(in the rows, 128 means zero)
Each path below is one point turned by a fixed rotation once a step. After each direction that follows a path, write how fast that rotation turns it, in degrees per step (0 if it stays still).
Each turn is a multiple of 5 degrees from 10 to 175, or 0.
Rotation 1:
[117 113 125 141 128 124 133 128 121]
[143 122 135 135 132 141 133 134 133]
[125 117 118 123 136 124 143 122 124]
[129 132 132 122 135 147 128 124 137]
[125 130 113 130 135 123 124 112 123]
[119 126 137 137 130 142 116 126 129]
[137 123 117 145 129 124 127 126 120]
[122 115 141 133 135 135 134 135 126]
[141 128 116 131 130 133 144 125 130]
[119 122 135 118 143 131 133 120 132]
[131 135 115 131 125 141 126 115 134]
[121 121 131 131 142 124 113 120 125]
[128 125 123 142 118 143 125 129 122]
[134 119 130 137 145 122 129 134 121]
[124 124 129 131 124 142 147 127 125]
[136 130 125 127 147 126 134 123 138]
[116 124 128 124 124 137 131 110 129]
[134 129 119 134 138 133 112 125 137]
[121 116 129 133 125 131 123 120 112]
[133 127 124 141 137 139 127 142 128]
[130 122 133 131 134 125 143 120 114]
[123 131 127 132 136 140 139 131 143]
[129 132 127 122 133 131 136 131 124]
60
[130 128 125 129 119 129 132 122 122]
175
Rotation 2:
[114 130 124 128 124 138 121 136 121]
[132 127 141 142 125 133 128 124 121]
[133 125 126 124 132 137 136 141 118]
[129 129 129 123 131 136 117 117 116]
[129 126 130 128 119 123 141 124 115]
[139 116 117 129 135 130 127 124 125]
[116 121 122 119 117 131 125 123 124]
[128 124 123 147 123 126 130 121 126]
[125 112 127 128 127 136 131 139 131]
[122 133 124 136 125 139 114 128 122]
[126 125 142 136 123 135 138 129 122]
[136 126 123 130 138 134 125 138 117]
[127 128 134 117 121 137 124 119 118]
[131 130 122 136 128 123 139 122 114]
[135 109 125 120 131 129 127 125 126]
[121 130 113 127 117 130 123 123 121]
[125 116 131 141 125 129 135 119 130]
[125 118 119 131 127 131 125 144 125]
[125 128 133 133 121 143 117 122 128]
[122 130 133 138 128 132 140 135 117]
[139 120 132 128 136 135 119 132 120]
[126 135 127 119 118 136 130 126 115]
[128 128 125 130 135 133 138 127 131]
125
[122 126 128 135 125 131 125 133 135]
40
[122 133 125 123 127 135 125 122 129]
120
Rotation 3:
[114 130 128 138 122 122 131 126 116]
[110 130 129 135 132 134 138 133 129]
[112 136 122 120 125 122 135 129 125]
[113 123 120 131 127 124 125 141 124]
[113 124 124 118 141 131 129 132 127]
[117 125 123 121 130 119 122 126 114]
[116 119 131 136 137 131 124 129 118]
[114 131 133 125 135 129 134 117 119]
[114 130 128 138 122 123 131 126 116]
[110 130 129 135 132 134 138 133 129]
[112 136 122 120 125 122 135 129 125]
[113 124 120 131 127 124 125 141 124]
[113 124 125 118 141 131 129 132 127]
[117 125 123 121 130 119 122 126 114]
[116 119 131 136 137 131 124 130 118]
[114 131 133 125 136 130 134 117 119]
[114 130 128 138 122 123 131 126 116]
[110 130 129 135 132 134 138 132 129]
[112 136 122 120 125 122 135 129 125]
[113 124 120 131 127 124 126 141 124]
[113 124 124 118 141 131 129 132 128]
[117 125 123 121 131 120 122 126 114]
[129 133 126 122 123 121 128 123 124]
135
[127 129 138 127 127 123 123 130 133]
0
[126 134 131 135 123 129 135 125 129]
45
Rotation 4:
[116 129 134 128 118 114 125 138 126]
[125 117 145 131 122 121 127 135 134]
[124 116 127 122 124 112 131 132 139]
[117 128 132 128 121 110 123 136 124]
[124 122 146 131 123 121 126 138 135]
[124 113 129 123 120 116 133 132 138]
[118 124 131 128 123 108 123 133 124]
[123 127 145 130 124 119 124 139 136]
[123 114 131 124 117 119 134 134 137]
[121 120 131 128 124 107 124 130 124]
[122 130 142 128 126 116 123 139 137]
[121 116 134 126 114 122 133 136 136]
[123 115 132 128 125 109 125 129 125]
[121 131 138 127 128 112 123 138 137]
[119 120 135 127 113 123 132 138 134]
[125 111 135 128 125 112 126 129 127]
[121 129 134 125 129 109 124 136 138]
[117 124 136 128 113 122 130 140 131]
[126 110 138 129 124 115 127 130 129]
[122 126 130 123 129 108 125 134 138]
[116 128 136 129 114 119 127 140 129]
[127 112 142 130 123 119 128 132 131]
[124 139 128 129 129 125 124 131 127]
110
[125 126 127 131 123 128 127 127 116]
125
Rotation 5:
[140 125 121 121 130 115 128 125 119]
[122 111 131 128 124 122 132 119 125]
[141 126 132 125 112 123 129 127 125]
[137 114 122 117 133 127 131 123 130]
[130 123 128 129 125 112 130 121 115]
[129 113 132 125 114 129 131 123 132]
[147 127 127 120 125 122 130 125 124]
[125 111 122 123 131 119 130 121 125]
[133 124 136 131 114 119 131 122 120]
[139 115 124 117 121 130 129 126 134]
[138 124 126 124 133 116 132 120 117]
[122 112 128 127 117 121 128 123 126]
[144 126 135 124 117 127 133 123 126]
[134 115 118 117 131 122 127 125 128]
[129 121 134 131 125 116 134 118 117]
[133 116 128 122 111 127 127 128 132]
[145 124 128 120 132 124 134 121 124]
[124 114 121 124 126 115 126 124 122]
[135 121 139 130 116 125 134 120 124]
[140 119 120 116 121 125 126 129 131]
[133 119 129 125 135 118 135 117 119]
[125 116 128 127 112 119 126 126 125]
[127 130 120 130 125 135 132 125 123]
0
[134 137 130 130 126 123 128 129 122]
175
Rotation 6:
[130 122 123 122 125 136 144 130 137]
[147 127 135 125 125 136 129 127 128]
[126 132 139 132 131 135 132 112 130]
[128 123 129 123 128 123 127 115 112]
[117 118 122 115 132 133 132 124 130]
[136 118 132 118 131 136 125 139 123]
[123 135 139 129 130 145 128 130 130]
[128 132 129 137 128 134 123 124 110]
[117 132 113 126 136 133 125 120 125]
[134 123 120 122 143 125 127 137 122]
[126 140 132 120 136 132 135 139 134]
[134 136 132 136 125 131 139 136 117]
[129 140 117 131 122 135 134 118 129]
[141 123 118 131 138 124 131 119 126]
[131 133 131 114 138 123 133 122 136]
[131 124 139 124 128 124 144 132 121]
[127 131 128 120 113 138 137 124 127]
[138 116 125 134 126 140 129 120 125]
[131 129 132 120 136 134 118 113 131]
[122 120 139 126 141 125 130 125 118]
[116 130 128 113 124 132 129 132 119]
[127 119 122 131 128 143 132 138 123]
[135 124 124 126 133 131 124 130 135]
85
[122 124 128 134 132 131 134 127 133]
175
[130 130 126 134 130 128 123 118 127]
70
[126 126 129 133 123 121 122 131 134]
0
Rotation 7:
[136 137 124 120 113 137 123 124 129]
[127 132 128 117 116 137 122 135 117]
[120 127 140 129 116 131 124 138 120]
[123 132 143 137 114 127 128 126 132]
[132 137 132 128 112 128 129 117 135]
[136 134 124 116 112 132 124 125 126]
[129 127 130 120 115 135 119 139 119]
[121 129 140 134 117 135 122 138 124]
[121 137 141 136 115 130 130 123 131]
[130 138 132 123 112 126 131 117 131]
[136 129 126 115 111 127 124 128 125]
[132 125 132 125 115 135 117 140 124]
[122 133 139 136 118 139 122 135 127]
[120 140 138 132 116 132 131 121 128]
[128 135 132 119 111 123 132 119 126]
[137 125 130 118 110 124 122 131 126]
[134 126 132 130 115 137 116 138 129]
[123 137 135 135 118 142 123 132 127]
[119 141 136 126 116 132 132 122 123]
[127 130 135 119 111 119 131 124 124]
[137 123 133 124 110 123 122 132 130]
[135 130 131 132 115 139 117 134 133]
[129 130 130 138 129 132 127 126 136]
80
[119 130 135 131 129 124 133 126 126]
70
Rotation 8:
[144 132 126 118 140 121 129 132 133]
[140 122 128 140 128 120 125 114 130]
[133 135 135 131 126 143 113 123 131]
[115 132 122 128 133 120 110 130 129]
[127 124 115 132 146 137 130 132 125]
[127 128 112 128 119 132 132 115 120]
[130 132 119 123 116 136 130 136 143]
[129 111 124 123 121 119 121 138 127]
[128 113 135 117 135 136 132 120 133]
[137 137 128 111 129 119 125 117 126]
[141 131 127 137 134 121 126 126 145]
[137 123 131 139 126 132 111 124 119]
[113 132 129 128 133 138 116 119 134]
[126 136 112 123 139 126 122 136 121]
[128 119 110 138 129 130 138 122 131]
[134 127 121 122 111 142 127 128 125]
[119 121 126 118 119 121 123 133 143]
[137 113 130 116 139 127 127 136 126]
[133 123 130 122 131 123 132 106 129]
[144 143 130 125 128 130 121 125 137]
[130 124 127 142 128 117 111 128 133]
[125 123 129 133 139 145 117 126 123]
[130 132 123 125 135 126 135 123 126]
80
[129 122 128 120 122 127 134 131 130]
40
[131 129 126 125 124 124 124 129 117]
170
[131 118 128 134 131 130 130 127 123]
110
Rotation 9:
[129 135 137 129 121 126 118 140 118]
[123 134 131 128 126 112 139 134 120]
[133 123 134 114 132 131 140 135 121]
[122 130 137 113 137 124 119 126 127]
[111 129 120 121 125 129 123 134 121]
[128 125 136 126 111 127 123 134 117]
[119 129 142 133 129 118 137 130 120]
[129 130 132 121 139 134 136 143 120]
[130 136 131 112 132 118 119 132 126]
[114 125 121 115 122 122 132 127 123]
[124 118 140 121 119 136 125 130 119]
[115 133 142 134 132 124 123 132 121]
[127 135 125 127 129 127 134 146 118]
[137 132 135 114 125 116 130 132 123]
[115 123 130 114 134 123 137 124 125]
[121 123 133 117 128 140 119 134 121]
[117 135 134 130 122 120 115 132 121]
[122 128 128 131 120 124 140 140 116]
[137 127 144 120 130 124 134 133 121]
[118 133 131 117 143 122 131 130 126]
[124 127 121 112 125 133 121 137 122]
[120 127 136 122 115 118 120 125 122]
[134 130 136 127 126 125 120 125 129]
140
[135 131 127 124 135 124 134 130 130]
65
Rotation 10:
[134 135 132 135 129 132 139 127 113]
[139 112 128 133 130 121 130 122 126]
[126 138 131 140 124 120 135 116 128]
[134 119 130 140 124 130 137 135 138]
[130 132 127 123 112 119 132 120 136]
[130 131 146 128 124 135 134 135 134]
[145 129 124 117 118 130 129 127 127]
[128 128 145 122 127 126 134 123 117]
[148 129 129 135 133 132 126 125 124]
[128 123 126 133 124 120 142 121 116]
[134 124 137 142 131 122 126 120 137]
[131 134 121 138 116 127 141 128 131]
[129 116 138 125 120 122 132 128 140]
[136 145 133 126 117 131 129 126 134]
[135 119 136 120 122 133 138 136 124]
[141 133 134 120 126 123 122 115 123]
[134 130 137 136 131 134 139 130 115]
[142 117 123 133 128 120 128 118 126]
[122 135 136 141 125 122 138 119 126]
[139 120 127 139 124 129 133 132 141]
[125 132 129 123 112 119 137 121 133]
[135 129 145 128 125 134 129 134 138]
[132 124 120 129 126 132 133 134 126]
135
[136 129 123 127 128 127 121 124 132]
160
Rotation 11:
[126 117 125 141 115 124 128 119 121]
[135 147 124 130 118 128 126 126 135]
[129 119 117 130 129 116 142 126 137]
[130 124 125 139 114 131 119 117 125]
[135 145 123 129 120 127 139 132 135]
[125 117 119 133 127 111 132 121 132]
[137 130 124 136 114 139 121 119 131]
[129 138 122 132 122 120 145 134 131]
[128 121 121 133 125 114 120 115 133]
[140 131 121 132 116 142 132 125 133]
[121 133 124 137 121 113 140 131 127]
[136 127 122 129 124 122 117 112 137]
[135 126 117 133 118 137 142 131 130]
[120 133 128 140 119 111 129 125 127]
[143 131 119 124 125 127 125 116 139]
[126 121 116 138 118 130 141 133 127]
[127 138 133 138 118 116 122 118 131]
[142 130 113 121 126 127 135 123 136]
[121 118 121 144 118 126 132 129 128]
[136 143 133 132 118 123 126 117 132]
[133 125 109 124 127 122 137 130 134]
[124 120 128 146 117 128 125 121 132]
[130 117 124 127 131 132 126 125 131]
120
Rotation 12:
[138 144 142 128 123 124 130 134 138]
[121 139 131 114 139 122 123 128 141]
[133 125 120 114 125 124 109 132 132]
[137 137 120 133 120 131 121 146 133]
[122 136 121 121 129 125 141 143 138]
[131 128 121 104 124 132 134 129 125]
[144 134 117 124 134 142 125 129 123]
[141 123 120 133 141 126 139 136 136]
[142 124 137 117 124 121 142 129 132]
[140 143 139 119 133 133 127 120 131]
[135 129 126 125 146 123 116 126 140]
[140 121 130 126 121 115 118 138 138]
[131 146 135 126 118 126 127 140 137]
[117 140 122 112 135 127 126 133 137]
[133 123 113 113 125 130 117 134 127]
[141 134 117 133 123 136 130 144 128]
[129 132 122 122 134 128 149 138 135]
[138 126 127 106 129 131 137 122 125]
[149 134 126 127 137 138 123 123 127]
[142 125 128 134 142 120 132 133 141]
[138 127 141 118 122 115 133 131 137]
[133 147 138 118 129 130 119 125 134]
[133 123 126 137 126 125 128 134 130]
90
[133 135 131 132 123 134 125 128 124]
120
[135 125 129 129 133 131 136 123 125]
35
[130 131 121 129 123 126 130 121 135]
0
Rotation 13:
[132 137 118 121 124 142 128 123 123]
[132 123 113 124 124 142 129 127 129]
[126 124 120 129 124 141 138 116 130]
[122 131 126 129 128 147 127 119 130]
[120 119 120 130 132 143 123 126 129]
[116 120 122 132 134 135 132 117 122]
[116 132 125 128 135 137 124 119 117]
[122 125 116 124 134 134 120 129 116]
[125 125 114 124 130 128 133 121 114]
[128 138 118 122 127 135 130 120 116]
[133 130 113 121 125 140 125 129 122]
[132 123 113 125 123 138 137 121 127]
[127 133 123 127 124 144 134 117 129]
[125 126 121 128 128 148 123 125 132]
[120 116 120 131 131 140 131 121 129]
[115 128 127 131 133 139 130 115 123]
[117 128 122 128 136 139 118 126 119]
[120 120 115 127 134 130 127 125 116]
[122 132 119 125 131 130 132 118 113]
[129 136 116 121 129 136 123 127 116]
[133 124 110 122 126 134 131 127 121]
[131 131 117 124 123 138 138 117 125]
[127 139 134 128 128 131 127 124 127]
115
[130 132 124 124 129 121 127 130 119]
35
Rotation 14:
[131 118 125 127 130 120 137 143 132]
[130 112 132 122 125 119 126 139 128]
[135 116 135 121 124 114 123 124 127]
[137 124 133 127 131 112 129 116 132]
[133 125 127 136 139 116 133 122 137]
[127 119 123 140 139 120 127 133 135]
[126 116 123 137 133 122 116 134 126]
[132 120 125 134 127 121 113 125 117]
[137 128 124 136 128 120 125 116 115]
[135 129 118 139 132 124 138 120 120]
[129 123 113 138 131 127 139 133 123]
[128 118 114 130 124 126 131 140 121]
[134 121 122 122 118 121 126 136 116]
[141 126 129 121 120 117 133 127 118]
[139 126 130 125 127 118 144 125 127]
[131 118 126 128 131 120 144 131 136]
[126 113 124 126 129 118 131 137 138]
[131 116 128 123 127 114 118 134 133]
[138 124 135 127 130 112 118 125 127]
[137 125 135 136 137 116 128 119 128]
[129 120 126 142 139 122 133 121 131]
[123 116 117 141 134 124 125 127 130]
[134 121 123 125 135 125 128 127 125]
0
[127 125 134 128 133 124 123 126 136]
25
[122 119 128 131 129 133 130 133 129]
70
Rotation 15:
[132 135 128 140 120 118 125 117 120]
[133 137 115 138 127 125 133 139 121]
[127 125 116 133 119 119 133 116 119]
[126 129 119 127 120 118 128 143 119]
[124 120 117 136 118 117 127 123 135]
[128 135 131 134 117 114 119 137 123]
[131 131 118 147 125 123 128 127 136]
[132 138 128 137 121 118 126 123 113]
[131 131 110 139 127 126 136 135 125]
[125 125 121 128 116 116 130 119 115]
[125 127 116 131 120 119 128 145 128]
[124 123 124 136 116 114 123 119 132]
[131 138 128 138 121 118 121 142 126]
[131 131 119 146 124 122 129 118 131]
[133 139 125 134 122 120 129 132 111]
[128 125 108 137 124 125 137 127 127]
[125 127 124 125 115 114 126 128 114]
[125 124 114 135 121 120 128 140 135]
[126 129 130 136 115 113 120 121 127]
[132 137 122 143 125 122 125 141 130]
[131 132 122 142 122 120 129 114 123]
[132 137 119 133 124 122 132 139 114]
[128 131 135 124 125 124 124 126 120]
160
Rotation 16:
[125 128 128 119 111 138 138 132 134]
[127 123 140 115 125 138 132 117 123]
[134 130 125 129 120 149 136 125 126]
[123 130 136 121 134 145 122 127 117]
[127 133 119 122 117 144 122 137 126]
[115 128 137 112 124 135 125 135 125]
[130 126 125 115 109 136 131 127 131]
[123 126 143 119 126 140 139 123 126]
[137 127 125 124 120 147 129 119 122]
[121 133 135 126 133 148 129 133 121]
[128 130 121 117 120 141 115 131 121]
[115 131 134 117 121 138 131 140 130]
[129 123 130 110 114 133 126 122 127]
[125 128 137 123 121 143 143 127 130]
[134 125 131 120 126 144 125 116 119]
[125 135 128 130 127 150 131 135 124]
[123 128 129 114 126 139 114 130 119]
[120 132 126 119 114 139 131 140 132]
[123 123 138 109 120 133 127 123 125]
[131 128 129 124 115 143 141 125 131]
[128 126 139 121 131 144 129 119 119]
[131 133 121 128 122 150 127 131 123]
[124 132 130 133 129 131 136 135 132]
170
[133 126 131 131 129 131 135 120 128]
60
Rotation 17:
[135 111 129 125 132 119 122 130 131]
[128 120 132 139 139 128 120 138 125]
[132 130 128 134 122 139 115 139 123]
[144 131 133 124 121 125 117 127 126]
[135 131 145 126 137 121 125 129 127]
[122 134 142 127 130 133 127 142 134]
[130 133 127 121 116 124 126 142 136]
[130 121 131 122 123 110 129 135 123]
[119 114 140 134 127 123 127 134 125]
[125 125 129 143 119 130 120 136 134]
[135 135 125 137 118 118 119 129 122]
[128 132 142 129 124 122 123 121 115]
[122 134 146 132 124 130 125 123 137]
[124 143 128 131 124 120 128 133 140]
[119 136 127 121 121 115 132 132 120]
[114 118 134 122 118 123 130 124 128]
[118 120 126 139 125 121 126 124 140]
[120 133 117 142 127 121 123 129 122]
[122 131 126 129 118 130 120 118 114]
[127 129 135 129 124 128 121 109 133]
[122 142 129 133 138 123 126 120 136]
[115 144 124 121 129 130 129 129 124]
[123 121 124 125 127 124 132 133 130]
45
[123 129 130 125 128 124 117 129 129]
0
[132 131 125 130 135 118 129 128 125]
110
Rotation 18:
[140 135 131 139 124 117 129 124 139]
[130 113 128 120 126 128 118 132 141]
[128 129 138 114 134 134 125 123 115]
[128 136 131 133 136 133 146 124 133]
[123 126 111 128 115 133 130 127 137]
[138 135 128 128 119 126 112 121 121]
[135 125 145 134 136 126 126 128 140]
[118 118 132 113 125 133 135 132 133]
[130 142 122 117 130 129 134 119 117]
[136 131 119 143 133 131 132 120 138]
[128 117 127 130 113 138 117 131 132]
[129 139 145 121 125 126 120 128 124]
[126 127 134 125 138 119 140 123 142]
[130 118 113 115 124 133 134 126 127]
[137 140 125 130 131 140 121 123 119]
[124 128 137 145 126 134 128 124 140]
[124 123 133 118 109 124 128 131 132]
[137 139 130 114 136 118 125 124 127]
[131 117 124 131 143 134 134 119 135]
[127 123 125 126 117 147 132 130 121]
[126 150 133 132 123 130 124 126 129]
[127 123 130 134 124 115 127 119 144]
[137 123 123 129 131 128 121 127 128]
85
[124 135 126 123 130 129 119 127 125]
120
Rotation 19:
[129 137 137 128 135 120 131 110 132]
[140 140 121 132 123 128 116 136 125]
[122 115 134 141 125 121 120 120 135]
[117 140 116 130 133 128 127 124 116]
[135 130 144 135 134 140 121 125 128]
[138 131 123 135 130 109 133 124 122]
[120 141 133 132 119 129 115 128 138]
[132 117 117 136 129 132 120 116 120]
[116 135 137 133 142 121 123 134 123]
[138 139 129 140 123 136 136 118 126]
[135 130 133 121 129 114 112 123 126]
[124 131 116 147 127 129 124 133 137]
[118 125 136 130 124 129 122 116 113]
[134 139 124 131 148 131 126 125 130]
[137 131 140 141 117 123 126 134 121]
[124 133 121 129 128 117 124 111 138]
[125 132 122 134 126 137 111 136 119]
[125 119 137 142 139 125 132 117 127]
[129 150 127 127 129 123 129 129 118]
[140 127 136 136 124 132 116 121 139]
[123 125 115 134 128 111 122 127 120]
[114 137 134 136 131 141 122 125 132]
[120 131 130 131 123 124 135 127 129]
120
[132 129 118 130 126 128 132 128 122]
170
[128 123 127 119 126 130 135 133 131]
0
Rotation 20:
[130 135 141 131 137 141 117 125 123]
[116 135 126 116 118 130 121 129 141]
[132 143 129 126 141 115 125 134 128]
[127 131 134 139 128 133 112 116 135]
[124 133 136 110 120 119 126 122 130]
[135 148 135 135 130 130 127 135 123]
[123 132 126 136 120 123 124 119 146]
[129 132 139 122 132 111 133 120 121]
[129 136 144 139 121 140 127 127 127]
[119 135 126 122 119 122 140 125 143]
[127 136 135 140 141 117 135 129 121]
[122 121 142 136 124 137 127 118 138]
[118 134 134 112 129 125 142 127 126]
[122 137 134 143 137 134 130 140 128]
[118 121 129 127 134 127 129 119 147]
[120 132 138 119 141 125 129 126 115]
[122 132 138 132 127 144 121 138 136]
[120 136 120 116 136 122 130 125 141]
[124 133 136 136 142 123 115 129 119]
[127 126 139 120 124 137 117 122 142]
[123 147 125 114 131 124 129 128 123]
[128 137 133 143 129 125 114 136 134]
[129 127 133 129 130 122 127 138 124]
135
[129 121 135 125 128 129 125 121 123]
95
[123 135 136 128 131 126 127 126 133]
0
